In the rows, zero is written as 128.
The rows below come in pairs that one turn or mirror swaps. Which row does each named row swap with?
The rows were stretched afterwards, more along some directions than others.
dusir: 131 109 122 137 144 124 98 123 135 119 108 113 145 134 144 134 145 106
gobog: 134 108 132 136 148 120 103 122 133 113 114 112 135 133 144 134 140 113
tezav: 144 101 136 149 140 106 91 127 154 144 126 101 123 129 136 154 146 113
muda: 124 105 133 132 144 123 80 120 148 129 112 94 138 145 148 138 147 99
nuzam: 120 129 128 137 155 110 93 135 132 120 110 104 142 129 142 146 138 117
Dasa: 123 100 111 134 157 116 105 120 136 134 107 107 136 128 142 143 141 102
Tiro: 145 122 123 151 143 88 79 117 151 136 119 105 141 145 125 140 172 104
fak: 119 124 130 145 145 112 79 121 137 127 108 102 149 132 137 158 150 101
pip: 132 99 115 137 164 115 101 120 141 132 109 100 141 134 148 146 143 96
Luzog: 131 117 138 131 160 112 113 131 137 117 119 110 139 131 144 137 138 126
lon: 125 137 118 139 128 108 84 124 150 127 119 112 127 147 126 129 142 115
tati: 136 123 138 153 137 126 100 114 146 121 131 113 141 142 140 147 146 114
nup: 127 102 112 132 156 112 98 119 136 132 109 102 138 132 146 146 145 96
Butir: 154 103 131 139 137 100 93 123 145 139 137 101 127 137 128 119 160 113
kapi: 127 111 113 130 149 111 87 122 138 134 107 103 129 136 143 150 138 95
rig: 129 94 132 144 156 116 89 135 134 140 117 96 139 123 152 139 156 118
Rav: 135 117 133 152 143 131 99 111 144 119 123 105 142 141 150 154 143 109
Res: 136 128 130 137 144 98 99 107 153 142 130 115 118 147 120 139 127 116
sorim: 131 130 131 136 144 104 100 105 149 144 130 119 123 144 122 142 129 118
Fedor: 143 110 127 148 133 102 82 124 164 142 123 97 119 137 137 153 145 108
zab: 153 98 129 133 150 96 82 124 146 135 130 89 125 139 142 126 158 108
niti: 131 113 132 141 150 125 95 112 140 119 120 98 138 139 161 155 138 115
neb: 134 112 136 148 145 134 99 111 141 117 125 104 144 140 157 155 138 111
buni: 124 107 136 139 148 104 81 121 147 149 116 113 133 132 129 134 143 122
ragub: 139 101 136 149 137 112 90 133 153 143 127 100 125 129 141 157 148 113
pina: 130 125 133 137 147 106 99 109 149 143 132 120 121 145 123 141 126 119
git: 138 102 137 150 147 108 92 132 148 143 129 102 126 126 140 155 145 117
ligig: 132 131 123 130 128 101 78 117 155 130 118 106 119 149 136 142 138 105
kabu: 133 95 137 149 155 114 91 137 139 141 119 101 135 122 144 150 153 115
kosof: 128 123 120 139 144 97 100 103 150 140 124 110 122 140 126 134 130 119
Gub: 151 97 131 139 143 98 83 130 148 141 134 95 123 135 135 121 158 112
vin: 146 122 130 150 147 92 108 126 133 115 125 110 121 134 122 144 138 120
munok: 157 116 127 158 145 91 97 128 136 125 128 106 137 137 122 137 158 110
Rol: 124 106 110 135 152 102 83 118 139 138 105 92 136 128 148 131 148 109
tulev: 124 112 131 129 139 121 81 112 151 125 112 95 135 145 149 136 150 102
zigi: 118 118 117 155 144 109 64 114 142 136 108 100 149 129 129 156 153 93
vab: 118 106 114 136 156 103 78 128 132 143 104 98 137 129 140 128 159 117
Dusut: 144 111 133 145 149 105 71 117 157 144 118 106 148 146 130 142 171 97
luko: 136 126 135 147 127 120 89 119 155 127 129 109 133 147 138 141 149 112
kunu: 116 120 127 145 149 102 76 121 142 127 106 102 146 134 133 163 150 99
gotus: 129 120 128 127 133 110 76 109 163 127 115 91 127 149 142 138 147 98
lagif: 136 128 137 130 144 101 102 107 154 141 135 118 118 144 125 145 130 119
vilag: 125 101 133 144 146 106 70 117 152 150 117 106 137 130 131 135 152 109
laku: 154 127 121 158 146 92 99 123 131 122 125 110 136 133 114 136 150 112
fifo: 139 112 136 153 145 133 103 113 139 119 127 103 144 141 154 151 142 115
tobu: 128 101 112 135 158 113 105 124 136 132 109 105 137 131 145 147 141 99

Swapped with gotus: zab
Swapped with Fedor: niti
Swapped with Butir: muda
Swapped with neb: tezav

The rows below come in pairs that one turn or mirror swaps. Which row does each named row swap with?
The rows were stretched afterwards, more along some directions than others.
vev: 129 125 133 122 138 114 136 146 133 148 117 127 119 124 127 143 153 131
susaf: 121 130 141 125 147 141 124 130 127 134 121 123 119 129 146 138 149 129
Sepok: 115 123 137 114 125 123 122 147 144 152 127 123 113 126 138 132 154 134
sani: 112 135 146 119 138 132 131 130 121 134 123 124 130 129 142 138 152 129
tun: 124 147 133 127 131 126 138 123 117 147 116 112 150 119 143 128 139 149
lota: 110 136 138 132 131 135 124 142 138 142 131 115 123 121 134 124 128 120
mevut: 116 132 132 120 137 114 128 146 133 152 119 124 128 109 152 130 148 135
ruzu: 115 116 148 116 137 127 122 150 135 146 118 140 123 129 124 141 132 118
lebu: 109 122 155 104 126 121 114 146 134 160 119 129 118 131 126 139 135 118
tigu: 116 131 135 128 140 134 126 123 125 133 128 108 142 134 143 128 138 145
Ket: 119 126 138 121 132 116 133 155 152 164 113 124 105 113 130 137 147 131
vaz: 108 135 154 111 122 128 121 140 133 152 120 125 121 112 134 129 134 124
rebi: 136 123 130 128 151 125 127 138 124 159 117 133 120 133 132 147 154 140
Fanog: 116 138 146 128 147 133 123 131 133 137 123 114 129 110 135 127 130 130
Livo: 127 121 141 129 163 125 138 138 137 161 118 135 124 131 151 131 135 131
sok: 124 123 142 122 153 111 136 142 143 144 112 129 126 121 141 133 142 136
Fipu: 110 129 137 123 140 130 124 148 147 151 127 116 118 112 148 128 144 139
zifog: 111 139 147 130 135 142 130 138 128 158 139 117 117 117 139 127 144 114
ralof: 115 136 137 133 141 138 129 119 123 137 113 119 148 122 157 120 128 133
vef: 109 138 146 132 143 118 118 143 130 151 127 122 134 118 149 126 130 137
Sudu: 129 128 134 125 131 132 124 120 122 149 126 117 137 142 133 141 147 144
dagid: 101 130 142 128 126 139 117 128 127 148 123 116 137 133 133 132 139 128
minov: 130 125 150 124 140 126 127 147 145 172 120 133 112 118 118 130 133 116
rofin: 119 132 148 130 148 125 122 138 139 159 122 122 112 109 134 127 128 120
pade: 123 121 136 128 145 137 130 119 120 142 116 136 145 129 151 134 120 128
Zepu: 137 131 128 129 159 133 134 110 120 139 106 127 150 128 149 131 141 147
golev: 127 131 140 122 145 134 130 123 106 141 118 129 154 140 151 127 143 144
gile: 105 115 141 117 150 125 132 131 118 146 111 133 141 134 142 135 134 132
ludu: 123 130 144 129 140 130 123 125 131 149 123 115 130 138 128 131 134 135
vasi: 120 125 147 120 132 136 121 124 126 136 128 121 146 148 139 126 137 131
far: 136 141 128 127 130 121 135 138 129 154 129 119 118 109 138 135 159 148
gabi: 125 127 142 126 152 127 140 129 126 137 119 140 146 127 155 134 128 127
fesa: 115 131 138 129 140 121 135 158 136 156 121 135 128 106 141 127 132 123
tuva: 127 138 144 124 135 129 128 129 133 157 125 118 139 137 126 124 137 135
Funu: 131 133 136 120 122 119 133 141 128 156 135 116 135 133 125 137 153 139
sed: 128 125 134 119 131 140 129 135 132 160 129 116 114 132 128 136 168 142
busa: 124 140 143 131 133 119 130 145 133 161 125 124 116 105 128 137 138 120
dolep: 130 132 147 117 132 127 124 142 132 154 127 122 113 110 124 136 144 129
Gupob: 113 139 138 124 119 118 133 146 139 134 127 116 148 127 137 122 130 139
luz: 126 136 132 129 137 127 130 127 122 149 104 121 132 115 139 140 136 138
fetir: 115 123 157 110 146 139 122 137 130 159 119 131 119 125 140 132 126 126
nute: 120 124 138 114 132 119 132 137 120 145 115 135 147 141 140 133 148 144
Togos: 113 134 146 113 112 122 129 142 140 158 120 118 111 122 110 143 147 130
Feg: 104 134 142 125 121 131 116 133 123 151 123 121 134 121 130 130 136 129
fiset: 110 139 140 135 135 143 121 134 124 157 140 116 108 120 141 130 150 119
popa: 122 143 150 121 129 141 122 131 128 157 117 115 118 115 129 133 146 138
fasa: 118 135 144 133 153 131 134 119 122 149 116 124 147 126 160 129 121 139
rodud: 130 131 145 129 138 125 121 120 113 153 125 123 141 133 132 136 141 129
kar: 121 132 130 128 138 113 135 132 124 143 104 118 145 130 138 131 149 143
Lom: 118 143 141 125 134 122 137 142 123 160 121 121 134 111 121 136 144 131
Did: 136 126 135 122 149 118 134 143 143 142 105 130 126 115 130 132 146 139
dil: 131 138 132 135 157 124 143 118 122 141 112 122 151 118 154 127 136 149

Swapped with vasi: ralof
Swapped with busa: vev
Swapped with Sepok: vaz
Swapped with Ket: dolep
Swapped with Feg: nute

The rows below come in pairs that one turn or mirror swaps. Which row does each named row swap with?
The rows were stretched afterwards, more along some directions than others.
Zarog: 110 114 119 109 107 139 134 132 110 132 120 163 133 143 122 105 120 127
 114 125 113 117 133 132 124 131
zoma: 126 130 133 146 111 123 136 133 118 120 140 129 141 155 132 91 136 148
 141 124 125 120 117 125 128 112
Mibe: 109 137 145 121 113 144 122 136 104 113 133 132 125 152 130 99 145 136
 128 118 115 120 117 131 128 100
mos: 119 128 119 106 109 128 131 125 113 138 116 166 150 147 126 100 107 137
 114 132 114 110 143 134 132 130
fil: 140 123 139 101 119 125 139 108 118 126 139 124 139 127 128 120 135 117
 134 131 136 112 114 120 121 132
Dod: 132 117 123 126 114 124 130 104 129 117 139 138 160 153 128 95 118 115
 121 128 127 108 132 123 133 120
Lezup: 106 143 117 128 143 134 129 126 115 125 144 138 125 134 111 109 133 153
 102 123 113 119 135 125 132 138
vule: 116 111 121 107 110 126 124 116 111 127 132 173 143 149 130 98 117 128
 106 144 111 118 142 121 134 140
modod: 113 128 138 117 103 129 130 143 108 117 130 131 124 153 132 100 143 141
 136 117 117 123 122 126 138 105
pirub: 98 121 122 122 124 115 121 127 125 131 126 143 140 140 127 91 129 120
 105 104 95 124 123 137 132 140
Tof: 126 130 115 110 135 141 126 119 126 132 141 142 132 117 129 110 133 133
 118 129 117 110 132 130 107 135
Ferim: 109 120 124 137 118 122 130 112 137 133 131 144 127 142 133 107 138 128
 104 133 139 137 112 118 133 115
mogi: 103 137 117 115 131 112 131 127 102 130 138 146 137 138 113 111 130 146
 109 119 105 117 124 115 142 139
pizem: 111 128 136 141 124 126 134 113 138 133 124 133 134 134 135 108 134 125
 114 133 147 138 119 120 130 120
nar: 105 126 116 117 118 129 128 119 148 131 142 160 145 137 129 116 107 122
 114 132 115 131 130 135 143 138
lidop: 119 122 143 124 115 133 117 132 113 106 141 133 117 158 138 97 143 131
 129 133 121 127 124 132 129 107
gad: 137 125 135 98 125 126 133 99 120 119 139 124 136 128 129 115 133 113
 122 134 130 107 122 121 117 133
buzo: 116 128 126 141 130 111 132 123 127 128 141 144 145 137 123 127 130 142
 120 131 127 110 136 127 133 135
bopi: 105 114 128 131 106 143 138 140 123 126 140 138 124 136 116 101 143 126
 133 101 104 127 104 138 109 112
Mup: 117 125 139 123 128 153 113 124 139 108 135 116 134 137 127 113 136 117
 123 125 118 140 120 135 120 123
duko: 117 129 135 119 107 133 118 144 115 114 133 141 125 152 129 103 148 140
 132 135 116 128 131 129 140 108
Dete: 117 135 146 141 136 132 118 129 137 117 128 141 139 134 131 97 131 122
 115 139 136 137 124 134 135 119
Dovav: 106 113 115 114 115 137 126 132 108 133 129 164 126 145 123 94 116 123
 109 129 105 120 141 125 119 136
Vevur: 123 129 117 117 127 133 130 131 127 124 132 129 123 127 132 123 132 132
 143 119 106 113 134 138 111 134
muno: 136 126 124 118 117 125 116 133 135 123 142 130 127 148 118 89 126 149
 132 128 116 111 131 134 136 114
lefel: 113 138 123 115 115 117 124 131 137 133 124 148 146 144 128 96 136 128
 116 132 121 128 109 153 152 121
ladi: 113 125 135 118 114 133 126 144 112 118 129 139 116 154 128 104 146 139
 130 127 115 126 119 129 138 105
Murok: 100 139 138 121 137 135 126 117 124 116 135 145 154 125 126 108 133 119
 124 128 119 114 137 140 116 132
Tud: 102 135 123 126 120 112 127 131 122 122 131 140 114 144 111 111 130 126
 115 120 115 126 121 148 116 112
mipi: 111 135 137 134 123 121 135 134 140 136 116 131 146 122 125 94 135 135
 127 121 118 120 111 132 141 125
zuv: 137 121 129 103 116 131 137 100 123 121 142 129 146 132 129 113 133 112
 129 130 126 107 114 123 122 121
vego: 133 128 132 99 121 128 129 103 121 118 135 137 141 122 127 121 131 112
 120 138 126 115 117 121 117 132
rere: 96 139 132 136 131 142 135 105 129 117 119 122 132 130 111 100 122 108
 98 125 118 121 126 126 115 132
Bapan: 122 108 124 114 115 110 132 125 117 130 135 128 136 156 138 100 154 134
 133 98 122 112 101 122 141 115
risod: 109 123 124 138 121 126 138 108 137 129 128 136 133 135 132 114 132 123
 112 127 140 135 117 117 129 109
zipel: 120 118 115 124 121 126 144 117 132 125 138 123 130 126 128 120 125 119
 125 106 122 116 116 135 104 124
kori: 117 131 134 129 126 125 141 116 133 118 114 139 123 128 126 127 127 123
 116 126 139 116 128 125 122 135
ves: 102 138 138 127 119 121 140 130 129 127 130 127 140 129 125 108 140 142
 134 109 125 125 141 128 132 129
vora: 136 140 128 124 124 135 129 114 130 114 133 149 159 143 139 117 107 124
 130 146 125 115 144 138 124 124
zuruz: 99 143 125 118 133 114 134 121 99 126 139 145 126 131 107 108 134 142
 100 124 105 121 131 112 131 139
fetek: 118 123 124 141 121 131 145 125 131 112 121 143 138 127 120 125 135 121
 113 133 135 114 125 128 130 123
mugeb: 100 134 144 140 129 119 141 126 134 130 141 119 129 117 126 127 155 139
 123 113 135 133 111 118 130 128
faluf: 114 123 126 139 125 120 137 111 136 134 134 127 128 144 133 108 136 132
 118 126 146 129 118 119 134 115
Lile: 110 127 121 139 117 143 132 117 135 118 122 124 141 144 134 104 137 113
 119 109 136 115 125 142 123 125
Nasu: 113 111 115 106 113 123 120 130 111 132 124 166 139 150 128 91 113 119
 108 135 109 120 141 125 131 140
Sira: 104 129 148 136 132 135 123 121 122 124 148 132 154 146 135 102 142 123
 129 123 116 125 116 122 129 116
muk: 109 137 116 114 134 132 129 121 105 123 140 141 132 137 108 114 131 142
 99 121 103 118 126 120 129 136
furel: 116 115 134 135 121 100 140 141 113 130 131 114 131 146 139 90 139 127
 135 102 132 117 110 121 130 121
vali: 104 144 125 128 128 119 126 132 127 113 124 135 116 137 115 123 118 124
 119 124 121 125 126 150 115 119
suma: 99 139 135 153 127 130 130 130 147 115 126 131 118 139 120 113 137 129
 111 118 121 129 127 148 138 121
puzer: 93 129 117 122 124 146 99 126 125 117 130 170 127 134 125 98 126 124 87
 130 117 139 141 127 121 141
gup: 89 125 124 140 121 128 126 133 126 135 139 140 126 135 134 121 155 141
 128 112 113 133 124 117 130 135
rep: 111 120 137 121 108 125 123 140 119 114 136 128 114 161 130 103 143 130
 138 116 116 125 123 128 140 112
lusen: 95 141 127 119 116 115 114 131 130 119 134 144 126 133 116 109 124 122
 113 120 106 129 120 146 110 120
Mudur: 111 113 110 105 116 136 123 133 118 128 117 175 132 143 123 107 118 126
 106 133 104 127 139 130 136 141
lapok: 113 116 117 100 106 127 130 125 102 129 124 164 134 151 128 107 118 123
 114 130 112 114 138 122 128 139
gezu: 112 138 127 136 140 119 121 134 108 108 142 130 123 136 140 110 127 130
 121 116 112 121 127 127 112 122
tosod: 105 132 132 142 116 127 123 122 132 128 144 124 126 135 133 109 153 139
 123 120 131 127 121 114 115 117
Dig: 117 127 133 130 114 141 120 141 119 106 134 141 117 154 126 103 142 131
 121 139 120 128 128 129 140 106
puvut: 93 148 130 122 126 110 122 132 132 123 131 142 119 136 117 118 118 126
 112 122 116 130 123 148 120 119

Swapped with tosod: Tof
Swapped with zuruz: Tud
Swapped with Murok: zoma
Swapped with gezu: buzo
Swapped with Dete: Dod
Swapped with nar: Mup
Swapped with fetek: furel

